B =
|  0.043 |  0.484 | -1.560 | -0.972 |  1.124 |  1.537 | -1.959 | -1.446 | -0.126 | -0.043 | -0.410 |  1.423 | -0.504 |
| -0.866 | -1.987 |  0.476 |  1.520 |  0.784 |  0.267 | -0.443 |  0.774 | -0.814 |  0.562 |  0.288 |  0.397 | -1.096 |
| -1.073 | -1.126 |  0.191 |  1.771 |  0.333 | -1.890 | -2.184 | -0.357 |  1.459 | -0.703 |  2.059 |  3.426 |  4.826 |
|  0.175 |  0.064 |  0.884 |  2.979 | -0.860 | -0.732 |  0.432 |  1.063 |  1.388 | -3.023 |  1.659 |  0.365 | -1.145 |
| -0.356 | -0.109 | -0.168 |  0.036 | -0.606 | -0.717 | -1.210 | -0.665 |  0.247 |  1.274 |  0.230 |  1.064 | -0.727 |
| -0.817 |  0.280 | -1.208 | -0.146 |  1.030 | -1.531 | -0.976 | -1.509 | -0.024 |  0.509 |  0.703 |  0.072 | -0.617 |
|  1.487 |  0.948 |  1.320 | -0.314 | -2.071 |  2.128 |  1.331 |  2.231 |  0.224 | -0.240 | -1.058 | -0.050 |  1.361 |
| -0.800 |  0.549 | -2.188 | -0.787 |  0.582 | -1.872 |  3.783 |  4.030 | -4.447 | -2.851 | -0.825 |  0.858 | -2.908 |
|  0.527 |  1.298 | -0.544 | -1.888 |  0.781 | -0.467 |  0.946 | -0.158 | -2.020 | -1.936 |  0.762 |  2.730 | -3.053 |
| -0.036 |  0.531 |  0.253 |  2.042 |  0.508 | -0.910 |  1.097 |  2.553 | -0.218 | -2.305 |  1.636 |  0.859 | -2.527 |
| -1.344 | -3.283 |  1.161 |  0.041 |  1.099 |  1.714 | -1.840 | -0.184 | -0.378 |  0.486 | -0.980 | -1.196 | -1.077 |
|  0.221 |  0.059 | -0.633 | -0.434 |  0.383 |  0.295 | -0.349 | -0.447 | -0.175 |  0.193 | -0.103 |  0.574 | -0.135 |
| -1.676 | -4.167 |  1.649 | -0.493 |  1.531 |  2.224 | -1.737 | -0.252 | -0.749 |  0.282 | -0.909 | -1.167 | -1.349 |
Rows and columns are numbered from 1.
The entry directly above the centre entry?
A: -0.976
The entry in the bottom-right corner?
A: -1.349
The entry just right of -3.023?
A: 1.659
The entry at row 1, column 2?
A: 0.484
The entry just left of 0.509?
A: -0.024
The entry in row 1 and column 3?
A: -1.560
The top-left entry -> 0.043
The entry just right of -1.890?
A: -2.184
The entry directly above 0.253 -> -0.544
The top entry of the column that holds the smallest entry?
A: -0.126
The entry directly below 0.762?
A: 1.636
The entry directly below the smallest entry?
A: -2.020
The entry just right of 1.320: -0.314
The entry directly above -1.890?
A: 0.267
The entry at row 2, column 2 -> -1.987
The entry in row 2 and column 1: -0.866
The entry just left of 0.036?
A: -0.168
The top entry of the column that holds the largest entry: -0.504
The entry in row 3 and column 1 -> -1.073
The entry just right of -1.073?
A: -1.126
The entry directly below 0.703 is -1.058
The entry just right of 0.574?
A: -0.135
The minimum is -4.447
The entry directly below the largest entry is -1.145
The median of all entries is -0.050
The entry just right of the smallest entry?
A: -2.851
The largest entry: 4.826
The entry just right of -0.467 -> 0.946
The entry directly above 0.781?
A: 0.582
The entry directly above the largest entry: -1.096

Read these off the table that follows. Indices start at 1.
1) Report the bottom entry of the column that holds the largest entry.
2) Report the entry at row 1, column 3.
3) Report the top-right entry.
4) Report the entry just left of 1.178.
5) Report the entry in row 2 and column 1.
6) Report the entry in row 1 and column 1.
7) Report the entry directly above the centre entry.
8) Report the bottom-right entry.
|  1.162 |  0.144 |  1.936 | -3.337 |  1.178 |  1.136 |  1.408 |
| -0.526 |  0.144 |  3.133 |  1.571 |  0.454 | -2.443 | -4.261 |
| -0.478 |  0.144 | -3.782 |  4.626 | -1.758 |  0.503 |  0.006 |
| -1.125 |  0.144 |  4.017 | -0.550 | -1.733 | -0.945 | -1.656 |
|  0.245 |  0.144 |  1.934 |  2.586 |  0.361 | -0.316 | -1.470 |
1) 2.586
2) 1.936
3) 1.408
4) -3.337
5) -0.526
6) 1.162
7) 1.571
8) -1.470
